(in the rows, 128 means zero)
The rows of M fall into several groups, which share some directions, and each row is roughly a mix of its group's hidden directions.
M (121 x 11):
[[166  88 114 146  80 159  86 137 101 154 137]
 [155 147  99  87 118 180 138  78 123 160 121]
 [120 119 163 189 143 140 112 142 158  76 105]
 [173 107 103 163 165  92 123 169 109 159 124]
 [ 98 179 151 128  91 113 123 111  71 146 151]
 [103 110 113 126 139 106 115 166 161 187  82]
 [115 109 158 132 139 104 181  66 101 148 117]
 [134 164 138 123  89 151 136  76 147 153  75]
 [141  73 141 107 160 115 113 186  96 113 111]
 [188 138 144 158 171 137 105 141 148  88 104]
 [165 131 144  96 134 120 148  98 178 185 112]
 [153 134 112 132 101 173 174  99  79 145 156]
 [128 145 138 164 128 153 196 164 112 132 168]
 [123 149 124 184  87 128 107  74 137 140  93]
 [172 132 140 119 119 151 116  97  73 102 178]
 [ 83 138 117 185 142 113  98 125 179 142 108]
 [132 143 156 147 151 137 166  89  83 177 102]
 [152 146 118 117 184 109 108 181  84 139 141]
 [156 131 153  99 142 191 146  97 132 132  80]
 [160  79  89 110 172 143 138 124 166 128 162]
 [ 81 138 118  91 117 131 171  93  90 163 109]
 [155  93 182 116 126 144 163 164 128  97 163]
 [113 144 109 115 145 164  99 155  69  93 162]
 [123 123 117 178 109 174 109  87 121  77 115]
 [ 68 126 151  90  69 110 116 111 135 127 139]
 [154 137 149  61 153  96 141 136 100 162 105]
 [185 127 156 113 153 144  93 138 162  83 108]
 [ 78  95  78 133 139  97 114 164 163 121 120]
 [108 147 145  96 132 117  92 150 169 124  62]
 [124 154 161  88  64 125 108 110  92 130 151]
 [ 75 128  50 135 141 120 144 148 136 137 119]
 [113 173 148 109 169 183 162 137 137 140 159]
 [145 123 115 178 144 122 127 199 135 104 162]
 [159 112 160  80 138 109 129 173 105 103  84]
 [153 102 150 105 182  84 122 142  98 100 160]
 [158 180 135 134 131 173 166 141  89 142  97]
 [129 109 101 112 159  82  83 123 177  95 135]
 [ 91 111 124  45 102 134 146 125 128 108 131]
 [147 155 139 101  67 120 168 118 123 100  86]
 [103  95 166 112 116  62 144 143 169 131 134]
 [176 141 125 132 134 161  84 112 167  87  95]
 [117  96 143 150 150  60  85 149 116 104 140]
 [166 110 126 154 181 156 143 122 163  97  90]
 [ 99 115  92  82 102 104 105 126 161  76 136]
 [148 142 131 131 112 157 153  84  96  92 187]
 [145 143 129 146  87 130 126  48 111 152 114]
 [114 134 141  48 140 159 150 126 125 108 164]
 [147 196 117 122 156 185 145 135 126 144 111]
 [131 101 122 137 103 132 196  91 156 169 139]
 [102 100  74 168 146 156 173 141 154 130 122]
 [122 144 175 163  99 132 128  87 105  81  97]
 [ 94 109 123  83 172 128 171 112 120 161  92]
 [164  88 148 113 147  84 108 110  76 100 128]
 [146 159 147  76 104 110 161 132  82 141  91]
 [145 134 152 121 145 119 194  72 155 143 145]
 [153  83 131 126 148 117  61 168 105 136 119]
 [ 94 133 112 120 139 121 105 180 120  57 119]
 [146 160 135  91 126 102 180  70 149 119 136]
 [ 75 136 107 188 112 138 165 100 133 128 153]
 [116  91 137 126 156 102 118 182 140  77  92]
 [100  86 109  96 128 106 164 104 158  76 129]
 [140 127 129 167 166  77 132  71 131 118  98]
 [ 99 200 115 114  92 126 121 135 111  89 104]
 [ 99 125 118 101 152 150 137 206 133 111 156]
 [ 91 190 151 131  84 128 129 148 107 155 100]
 [134 132 102 130  86 156 154 104 168 181  95]
 [155 125 105  98 114 187 174 126  87 141 141]
 [ 73 128  98 161 143 108  78 160 107 147 120]
 [ 88 103 133  77 118 111 152  69 130 150 112]
 [163  79 122 110 130 106  80 149  87 161 123]
 [113 115 123  62 141 142 145 166 105 122 179]
 [ 96 128  99 142  83 128 142 104 132 174 184]
 [125 140  85 105 139 108  82  99 144 182 159]
 [153 164 174 140 143 151 148  88 155 176 119]
 [128 135 128 167 131 165 143  81 117 159 188]
 [ 81 163 120 137 138 104  83 168  99 123  92]
 [127  86 124 137 159  94  91 168 167 103  98]
 [114 158 124 133  86 166 152 166  79 145 159]
 [119 126  87 152  92 198 121 139 155 154 132]
 [ 88 108 120 101 172  60 144 137 119 144 129]
 [115 113 136 165 104  66 110 115 171 157 104]
 [156  86 127 178 138 107 135  93 180 118 111]
 [ 96 120 161 114 101 111 149 127  89 187 164]
 [169 124 140 104 168 171  99 161 164 117  99]
 [106 189 152 115 176 142 136 136 170 118 150]
 [138  98 142 147 108 195 130 143 157 175 146]
 [107 158 117 130 127 124  45 100 114 110 107]
 [ 93 126 116 171 141 151  68 172 136 106 124]
 [122 125 157 149  94 162 197 141  97 116 111]
 [184 124 100 105 150 124 158 128 126 193 129]
 [ 74 143 109 188 130 144 107 136 136  86 146]
 [135  84 142 152 121 120 111 180 165 128 182]
 [116 151 141 153  83 114 126  74  80 143 157]
 [118 145  87 114  89 143  62 114 165 129 119]
 [142  91 181 157 172 148 131 161 151 113 102]
 [157 140 109  83 127 103 128  85 154  77 158]
 [147 114 149  86 166 140 122 168  70 152 135]
 [105 170 111 106  91 164 118 161  90 167 138]
 [ 72 167 143 117  70 115 117 114 141 160 122]
 [105 145 157 103  80  96 105  91 134 148  83]
 [ 90 122  63 163  96 129 148 147 137 104 155]
 [105 122  96 170 102 153 164 176 115 128 168]
 [114 114  99 106 103 127 195 116 177 154 128]
 [156  45 129 141 140 148 114 156 118 123 153]
 [ 89 147  75 145 118 140 146  81 119 163  97]
 [115 117 129 167  87  74 135 101 122  99 172]
 [115 158 135  97  75  88  95  88 104 110 137]
 [ 79 136 172 177 103 100 147 142 144 104 149]
 [159 125 139 115 153 151  86  88 169 145  79]
 [105 133 115 125  61 143 153 158  95 170 118]
 [148 113 137  98 170  76  91 136 158  96 103]
 [123 125 139 130 140 137  83 185 110  68 108]
 [185 154 149 157 145 107  82 126 132  85 118]
 [174 109 164 123  95 153 100 122 164  83 147]
 [ 72 177  97 126 121  92 111 134 151 146  95]
 [ 74 118 113  89 110 117 182  93 104 130 125]
 [141  51 126 164 140 119 126 130 139 176 134]
 [173  84 133 173 129 125 180 115 156 131 110]
 [121 182 152 146  99 160 174  94 108 103 137]
 [ 84 144 140  98  99 140 169 175 110 140 167]
 [165  77 152 115 180 124  96 150  99 128 144]]

One row of each group comes first, with its name. Which group is each row after those in?
[119 120 130 122  87 104 156 180 135 183  95]
L
[ 99 165 149 119 166 187 161 160 134 124 146]
E
[124 126 105 189 103  97 140  69 134 105 133]
G

[105 106  90  86 140 140  61 132 152 106 123]
L
[153  98 135  83  85 107 142  87  96 161 116]
L
[128 125 135 158 103 132 108 160  62  99  86]
L
[100 170 136 112 119 151 202 117 102 143 138]
E
[115 111 161 203 129 146 120 141  82 119 121]
E
[141 118 142 172 134 119 107  95 199  98 118]
E
[128 103 118 149 123 128 174  84 162 184 151]
E
[135 150 129 162 118 129 136  48 110 149  97]
G
[132 153 108 147  91 173  92 180 127 149 155]
G
[ 70 139 111 151 165  79 155 103 152 135 129]
E
[153 109 156 140 163  64 113 144 139  85 146]
G
